Each row is where one point has got to under a steady rotation. How many steps took it there?
The counts run from 0 to 387.
[ 11  10  -6   7   4   0   7  -7   1 -15  -3  13  -6   4  -4 -13  17  -3
 -23  -3  14 -23  14  17   1  14  -5   1   7  -2  32  -5  21  -1 -12  -3
   9 -21  32  27  -9] => 347
[ 13  22  18   4   5  -3  21   2  -2  21  -8  -7  -7  16 -29   3  -4 -23
   4   4   0  -9  -8   0 -20  10   9  -8 -19   7   5 -11  14 -23  15   2
 -10 -23  16   6  -2] => 221
[ 20 -17   0  -8 -19  -7  -6 -23   9  -1   7  -3  -7 -14  -2 -10   9  10
 -10 -15   1   1  17  -4 -25 -20  16   2 -14   7  18 -11  -9   6  13  -2
   4 -14  -2  23 -12] => 45
[ -8  12  10   5  21   3 -22   7  14   7  15 -21 -22 -20   1   8  17 -14
   7  19  11 -26  -2  -6   1  -1  -1 -13  -6  -1  -9 -20 -15  -6 -15   6
   6   6   9   6   0] => 90
[ -5   1   7   8  -8 -12  -1 -18 -24  16  11 -19  -7   7   7  22   5   5
   9  -1  -2   5 -41 -12  -2 -13  10 -14 -11 -23 -10   2   3  -4   2 -20
 -10 -13  -6   4   6] => 197
[ -3  -1   7  23  12   2 -10   6   3   8  18 -19 -20 -24   4   4  16  -5
   9  19  12 -21  -8  -9  10  -9  -3  -7  -4  -5 -24 -22 -27   4 -11   4
   6   6   6  -1   7] => 91
[-12   3  -2   9  -6  20   3  -6  14 -14  -8  12   8   6   9 -14   9 -19
   4 -28  -5   1  -3  24  21  14  -3   0  18  -3  17 -13   6  20 -13  -7
  11 -17  12  18  14] => 331
[ 13  -2  11  28  -9  -6  23  -2  -6  30  -3  -1  -8   9  -8   0  -5  -7
  15  10  -8   7 -30 -11 -11  -1   1  -8 -14   4 -20  -3 -15   0   6 -10
 -19 -19  12   1  16] => 218
[ 12 -15   1  15   2  19  14 -15 -11  -3  -1  11  16  16 -21  17 -15  -8
   4 -18  -2 -10   2 -11  20   9   4   7 -24  -1 -19  17 -14   0  10   7
 -10  13 -21  -8  17] => 300
[  4 -37   3  -1   4  20   9 -15  -5 -25   8 -20  -6   4  23  10  -7   0
   0   2  13   5   0 -12  10   9 -15 -10   5 -11  -6   2  -4  23 -13 -13
  -3   6 -18  -4   2] => 173
[  8  11  -2 -22   3   8   7  15  28 -21  16  -2   6  -2   8 -13   3  -9
 -12   3  -6  -9  -1   3   1  -1 -20 -14   1   1  22  -7   1   8 -13  -1
 -30  12  13  12 -21] => 150
[ -8  22  25 -15  -6 -19 -13  24 -22   1 -10  -5   6   3 -13   0 -13  -8
  -7 -10 -18 -10 -15   7  -5 -17   8   3 -26   0  17   0 -12  -7   8  14
   4  -3  -5 -15   2] => 120
[ 19 -39 -12   2  -9  13  13  -8   6 -32  15 -12 -16  -4  10   9  -5   4
   0  -1   9   0  21  -3   7  12  -8   1  -1   0   5  -1   2  24 -22 -20
 -10  14  -4  -2  -7] => 168
[ -5  11  -7   4 -19 -17   6 -23   1  35   8 -22 -18  -4 -16   4  14  -1
  12 -13   8 -17 -11   7 -11  -9  11  -5 -14  -4   1 -13   3  15  -6 -25
 -13 -11  18   0   1] => 207
[ 22 -11  27 -12  -9  -3   9   2  18 -34  17 -25  -2   6 -17   6  -4   8
 -22   9   5  -3  14  -4 -19   4  -2  -4  -6  -5  10  19   7 -21  -1  -4
 -20   1   3   5  -8] => 161
[ 10  15  -3 -14  15 -13 -21  -7 -21  -4  -1  -2 -22  -6   2   6  -2  -3
   1  -2 -15   3  12  -1  -4  -7  24  -4 -20  -9  19 -10   1 -30  28   3
   0   0 -11   7  -3] => 383
[ 12 -11  -8   1  15  -3  -2 -23 -38  -5  -9  10 -19  -3  12  -6 -16   5
  -1  -4  -8  11  16  -5  10  -5   9   6 -11 -13  -4  -2 -12 -18  32  -4
   2   0 -11  -4  21] => 381
[ 13  19  -9  -8  26   2  -4   4  -6  -1   3  20   4  11 -24  22   1  -3
 -10   8  -1 -21  -1  -2   7   9  -4 -13  -5  -6   9  28  10 -22   7  -1
  -8  23   0 -10  14] => 281
[ 31 -29  20  20   9  -3   7 -27 -17  -9  -3   9 -19   4   3 -10  -1   6
 -22  22   2  -6   3 -15  -5  -1  -5  10   4  -8 -12   8 -10  -9  14  -3
   3 -10   7  16  11] => 360
[ 18   1  -1 -14  14  -7 -12 -22  -8  -5   1   0 -24  -8   2  -9  13   4
 -15  10  11 -24  29  -2 -14  -2  11   3  -9   0  21 -15   0  -2   4   4
   8  -1   5  19 -27] => 368
[  7   8  14 -23  30   3 -13 -21 -23   0  -4  -5 -12   0  13  -1  -4  -7
  -6  16 -10  -2   3 -14  -3 -10  10  -8 -10 -13  10 -12  -5 -21  24   6
   6  -1 -16  15  -1] => 378
[  6  -7 -15 -22  17  17   7 -12 -14 -17  -3  17   3  -2  26 -10   7  -4
   4 -11  -5  14   1 -15   2  -9  -3 -18  -1  -7  23 -23   0  -7  11   9
   2 -17 -17  23   3] => 53
[ 10  -2 -17 -20  28  11  -2 -26 -20  -4  -7  11 -21  -7  24 -10   4  -6
   0   6   9 -14  20 -10   5   1   0   0  -4   1  18 -24  -6  14   7   4
  11   6  -3  14 -17] => 372
[  2  15  34 -17 -11  -9   3   4   8  -1   1 -12  17   1   7 -13  -7  -4
 -13   1 -20   9 -26   3  -1 -30 -11  -6  -3  -7   5  17 -21  -3   2   7
 -26  -4   9  -3  15] => 136
[ -7 -13   2  25  20  13   3   5 -11   3   5 -13 -17 -16  10   3   7 -12
  10  18  13 -19   1 -12  21   0 -11   2  -1   1 -23 -13 -21   9  -9   3
   6   2   2 -11  19] => 92
[ 12 -27  -2 -11  -3   8  -5 -33  12  -7  -4   4  -7 -10  24 -17   9  -1
   1  -6  -8  25   2 -14  -5 -15   1  -5   8   3   4 -15 -21  13   5  -4
   1 -14 -12  18  17] => 51
[-10  13 -15  17   2  19  -1  -9   4   1   8  12   5  -8   4   1  -4 -13
  -1 -22   4 -22  -3  29  26  11   0   4  -1 -10  17  10   7  24 -10 -13
  10   7  16  10   0] => 7
[  2   6  12  26  15  20  17 -10  -7  -2  -3  18  11   7 -11  -3 -13 -19
  -8   0 -11 -16 -23   0  21  15  -7  12  -7  -6  14  31   9   4  13  -7
   5  -5  13  18  13] => 17
[ 10 -26 -18 -11  -3  11  -1 -25   6 -13 -12  15 -11 -11   3 -14   0 -11
   4 -18 -10  14  22  -9   2   0   2   6  -2  15  20 -16  -3  13   6 -10
   5  -5  -1  18  13] => 47
[  2 -10  -3  27 -33   3   5   0  -5  -9   2  15  11   4  -5  -4  -2   1
   2 -46  -8   4   5  22  11   6  10  10  -4  -5   5   3  -5   2  -7 -10
   6 -20   3   7  16] => 325
[ -3  -9   4  11  -6  -8 -18   8 -12   3 -10  -8 -22 -16 -10   4  -4 -18
   5  -3  -7 -16   8   2  14  -2   1  17 -15  20  -4 -16 -27  27  -9  -5
  20  13  -2 -24  12] => 107
[ -4 -16  -6  -1 -12  23  -6 -18  17  -3  -3   2  11  10  -9   6  -1 -17
  19 -33  -6  -1   8   9  25  10   8   7  -8   9  -4 -11 -15  23 -12  -6
   3   6 -15   0  11] => 310
[ 21  -6  -7  22 -12   2  30  -3  -7  19 -17   3 -15   5 -24  -6  -8 -18
   9  -8   1  -4  12   8  -8  13   1  -1 -14  24  -6 -13  -1   2   9  -7
 -13 -20  21  -9  13] => 224
[-10  12  14   3  36  13  -7  17 -13  -4  -3 -13  -9  -6  -4  13   6 -26
   5  24   7 -25 -12 -10  15   6  -4  -9 -11  -4   0 -18  -9 -14  -1  18
   8   0  -1   1   3] => 94
[-13   1   5  10  33  19   5   6 -17  -3  -5 -11 -12 -10   2   5   2 -23
  13  20  12 -22   2  -8  30  11 -16  -7  -4   4 -13 -14 -11  -1  -4   8
   8   3   2  -5  15] => 93
[  6   1  -1 -22  38  14   0 -24 -30  -8  -9   7 -14   8  20  -5 -11  -8
   0   8  -1   1  11 -14  11  -2   3  -3  -8  -9  10 -12  -5 -10  22   9
   5   1 -13   8   1] => 377
[  2  -1  14   2 -24 -15  -4   5 -24   0 -16   1   5  -6 -10 -12 -16  -2
 -12 -21 -13  -5   2  12   8 -18   1  18 -18   8   2  12 -21  11   8  -2
  -3  -4   5 -24  20] => 122
[-11  20  37 -18  12   2 -15  11 -19   6 -10 -12   8   1   1   0  -9 -18
  -1   5 -14 -11 -24  -1   2 -19   3   0 -18   0   7  -6 -22   8   3  22
   8  -3 -12  -8  -3] => 115
[ 24  -4   4   1   5  16  21  26 -20   0 -21  15  -5  13   0  -3 -15  -7
  -7  -1  -1  10  13   9 -17  16  -1 -16 -10  15  -1  -7  -4  -9  11  13
   4 -26  -2  -9   5] => 240
[ 22   3  10 -21 -12   0 -17  17  14   7  -3  -4 -18  -9   6  -1   1   0
 -19  -6  -1   6  18  25 -35  -5  11 -17   3  14  11 -12  -7   0  -8   5
  14 -15   0  -8  -3] => 247
[ -7  17  21 -16   5  -2  -4  17 -31  -5 -28   0   9   6 -12  -5 -17 -18
  -8 -12 -18  -8 -10   8   8  -7   1   7 -16   5  18   4  -6  -3  10  15
   5  -5  -7 -17   6] => 119
[-12  21  -6   3   6 -11   9 -13 -32   7  -6  -4  -5  20 -17  19   0  -9
  12  -7  -9  -4 -26  -1   4  11   6 -13 -11 -13  14   1  27 -13   5 -19
  -5 -11   1   0  11] => 200
[ 20 -13   1   5   8  11  28  20  -6 -44   7   6   3  12  -2   7 -12  -2
 -11   6  -3   2   7 -11   7  14 -18  -7  -5  -4  15  15  12 -16   3  -1
 -19   1   5   2  -5] => 159
